The same turns and mirrors carry the whole set onto itself, and each row onto the other rows of its family. Which rows share a family with each named row? Give them in list order.
These 32 rows form 4 families of 8 rows each.
nera: [-18  11  11   2  -6  -3  -6  -1   7  23   0  -1  11  -4   0]
revop: [  0   9  -1   2 -17  -7  -6  -3  17  27  -4  -5  13  -2  -6]
Livap: [  0  -5  11  -5 -13  10 -10  -2  -7   5  -3 -13  15  -6  -9]
razed: [  6   0  11   6 -11   0 -12  -3  -7   2   6   1  17 -15   5]
lepu: [  8  -9  17 -15  -5  -2  -2  -5   1  15   5   3   9  -6   2]
Sebu: [ -2   3  -4   7 -11  -2 -16  -4   2   8  -8   7  22  -1  -8]
guge: [-12   4   4   6 -19 -10  -6 -10  13  14  -6  -2  17  -7  -1]
Rekel: [ 13  -3  12 -14  -8  -2  -5  -2   2  16   9 -10   8  -4   0]
muk: [ 0  3 -1 -3 -4 -1 -1 -2 11 14 11  2 -5 -7  1]
lelot: [ -5   8  -1   1  -8   4 -21   7  -7  18  -3   0  16  -9  -1]
zap: [  2   4   8  -9  -8   6  -7 -18  12  13 -10   3   5   3  -9]
vovuk: [ 2  8  3  5  1 -9 -9 13  6 13  5  0 13 -3  1]
Dun: [ -5  10  12 -13 -15   9  -6  -7   5   9   0  -7   3   6   4]
rig: [-5  5  3  1  0 -1 -5 -7 10  5 14  1  2  1  0]
Limi: [  1   7  12  -3  -2   0  -6 -10  15  16   9  -4   3 -12   5]
Vav: [  0  -5   5  -1  -4 -10  -6   4   5  16  12   5  21  -5   5]
siful: [ -5   0   0  -1  -8  -4  -7   6   7  25   0  13  19 -10   2]
mig: [  2   6  -2 -13 -12  -2  -9  -4  13  10 -11  -6   5   7  -3]
Gake: [ -1   9   4 -17 -14   3 -15 -11   9  18 -10  -6   5   2   0]
kaniz: [  0   6  -2  -4 -13  -7 -16   3  -5  13 -16   8  13  -1  -4]
semav: [  2  -6   7  -5 -17   1 -11 -14   1  12 -12  -8  12 -16  -9]
sudon: [  2   4  10   0 -10 -15  -7   4  -2  20  11   4  17  -4   5]
givab: [  4  -9  -5   0 -12   8  -9   4  -5   8  -1   6  12 -14  -8]
nuv: [-14   4   3   3 -10  -7  -9  -6  12  18  -7 -10  13  -4 -10]
gak: [  4  -3   1   2 -11  -1  -6   1  -9   3   7   9   3 -10   1]
pon: [ -6  -2  13  -3 -18   0 -10 -10  -6   9 -14  -6  10  -7 -12]
nasu: [  4  -1   5   1   0   2 -14  -5 -10   6   6   8   3 -11  -5]
Dakog: [ 11   0   9  -3 -26   0  -7  -6  -6  13 -10  -2  13  -5  -9]
gudel: [ -7   5   5  -4 -13   1   6  -5  14  15   2   8   0  -2   1]
Lusod: [ 11   2  18 -11  -4   1  -4   1  -3   6  -1  -1   2  -2  -1]
Num: [ -4   9  -3  -3 -19  -4 -22  -1  -3  11  -9   0  19   1   1]
Dozo: [  7 -10  11 -15 -17   8   1  -5   5   6   0  -1  13  -1   0]

The rest of the family of nasu: guge, Rekel, rig, mig, kaniz, semav, sudon
The rest of the family of Vav: lepu, muk, Gake, nuv, gak, pon, Num
The rest of the family of vovuk: revop, razed, Sebu, zap, Limi, Dakog, Lusod

